| -17 |  59 | -17 | -44 | -45 |  87 |   3 |   2 |
|  38 |  27 |  59 |  -7 |  28 | -31 |  14 |  -4 |
|
| -17 |  59 | -17 | -44 | -45 |  87 |   3 |   2 |

|  44 |  60 | -72 |  -5 |   1 |
|  -1 |  14 |   2 |  -6 |  11 |
| -12 | -12 |  19 |  12 |  19 |
|  31 |  60 | -83 |  15 |  15 |
|   2 |   4 |   7 | -20 |   2 |
|   4 |  11 |   1 | -25 |  -1 |
| -29 |  15 |  -6 |   8 | -30 |
| -22 |  14 |   1 |   7 | -16 |
| -20 | -22 |  27 | -19 | -13 |
|  -9 |  -2 |   8 |  35 |  41 |
| -20 |   3 |   5 |  39 |  24 |
| -16 |  13 |   9 | -17 | -21 |
|
|  44 |  60 | -72 |  -5 |   1 |
| -12 | -12 |  19 |  12 |  19 |
|   2 |   4 |   7 | -20 |   2 |
| -29 |  15 |  -6 |   8 | -30 |
| -20 | -22 |  27 | -19 | -13 |
| -20 |   3 |   5 |  39 |  24 |

|  55 |  21 | -48 | -68 | -34 | -10 |
| -47 |  58 |  -6 | -42 | -39 |  23 |
|   8 | -32 |  26 |  59 |  -8 |  12 |
|  16 | -15 |  45 |  95 | -36 |  85 |
|   5 | -13 |  37 |  29 |   0 |  42 |
| -59 |  31 |  31 | -24 | -53 |  18 |
|
|  55 |  21 | -48 | -68 | -34 | -10 |
|   8 | -32 |  26 |  59 |  -8 |  12 |
|   5 | -13 |  37 |  29 |   0 |  42 |

| -19 | -38 |
|  32 | -29 |
|  54 | -16 |
|  -1 |  67 |
|  -7 | -58 |
|  44 |  96 |
|  21 | -36 |
|  17 | -28 |
|  97 | -31 |
| -41 |  76 |
|  78 | -51 |
| -16 |  84 |
|
| -19 | -38 |
|  54 | -16 |
|  -7 | -58 |
|  21 | -36 |
|  97 | -31 |
|  78 | -51 |

|   19 |  -92 |    2 |
|   -7 |  -23 |   -2 |
|   -2 |   71 |    6 |
| -101 |   83 |  -84 |
|  -23 |   77 |   16 |
|  -40 |  -90 |  -59 |
|
|  19 | -92 |   2 |
|  -2 |  71 |   6 |
| -23 |  77 |  16 |

|   13 |    8 |
|  -76 |  -66 |
|   15 |  -26 |
|    9 |  -12 |
|   54 |   17 |
|  -22 |  -14 |
| -103 |  -97 |
|  -61 |  -48 |
|   29 |   68 |
|   66 |    3 |
|   -9 |   66 |
|   59 |    0 |
|
|   13 |    8 |
|   15 |  -26 |
|   54 |   17 |
| -103 |  -97 |
|   29 |   68 |
|   -9 |   66 |

|  21 |  28 | -58 | -70 | -61 |   1 |  11 |  11 | -65 |  49 |  24 |   0 | -56 |  42 |  33 |  40 |
|   1 |   1 |  18 |  98 | 105 | -13 |  27 | -23 |   3 |  -7 | -14 |   2 |  82 | -26 | -14 |   0 |
|  27 |  18 |  18 | -50 |   6 |   0 |   5 |  19 | -19 |  23 | -19 |   1 | -20 |   9 |   5 |  33 |
|   6 | -10 |  30 | -23 |  -9 |  16 |  -4 |  36 | -14 |  -3 |   2 |   0 |  -7 |   0 |  28 |  -9 |
|
|  21 |  28 | -58 | -70 | -61 |   1 |  11 |  11 | -65 |  49 |  24 |   0 | -56 |  42 |  33 |  40 |
|  27 |  18 |  18 | -50 |   6 |   0 |   5 |  19 | -19 |  23 | -19 |   1 | -20 |   9 |   5 |  33 |
---
| -102 |  -73 |    9 |
|    1 |   22 |  109 |
|   40 |   37 |  -43 |
|  -62 |  -36 |  -46 |
|  -17 |  -36 |  -28 |
|
| -102 |   22 |  -43 |

|  11 |   0 |
|   0 | -23 |
|  -6 |  37 |
|  -1 |  10 |
| -49 |  79 |
|
|  11 | -23 |

|  88 |  13 | -69 | -77 |
|  28 |   1 |  66 | -77 |
|
| 88 |  1 |

|  -2 |  -4 | -19 |
|  96 | -72 | -52 |
|
|  -2 | -72 |

| -47 |  16 |
|  67 |   2 |
| -44 |  42 |
| -78 |  86 |
| 110 | -40 |
|
| -47 |   2 |

|   5 | -43 | -46 |  61 |
|   0 | -43 | -58 |  63 |
|  -3 | -53 | -97 |  28 |
|
|   5 | -43 | -97 |

|  94 | -13 |  24 |
| 109 |  11 | 110 |
|
| 94 | 11 |
---
| -31 |   9 | -82 |   9 |  15 |
|  -2 |  49 |  28 |   9 |  67 |
|  27 |  56 |  34 |   9 |  54 |
| -45 |  19 | -66 |   9 | -34 |
|  17 | -11 | -69 |   9 |  51 |
|
|   9 | -82 |
|  49 |  28 |

| -23 | -40 |   7 | -88 |   4 |
|  41 |  -6 | -16 | -87 | -32 |
|   3 | -27 |  29 |  13 |  80 |
|
| -40 |   7 |
|  -6 | -16 |

| -53 | -86 | -49 | -38 |
|  -2 |  84 | -15 |  12 |
|
| -86 | -49 |
|  84 | -15 |

|  52 |  -3 |  97 | -66 |  45 |
| -14 | -38 |   7 | -70 |  39 |
|  10 |  40 | -56 |   3 | -32 |
|  52 |  24 |  42 |  57 |  80 |
|
|  -3 |  97 |
| -38 |   7 |

|  33 |  -6 |  21 |
| -44 |   7 | -98 |
|  42 |  74 | -17 |
|
|  -6 |  21 |
|   7 | -98 |

|  50 | -20 | -60 |   4 |
|  -3 | -67 |  51 |  -5 |
| -23 | -54 |  79 |  17 |
|
| -20 | -60 |
| -67 |  51 |
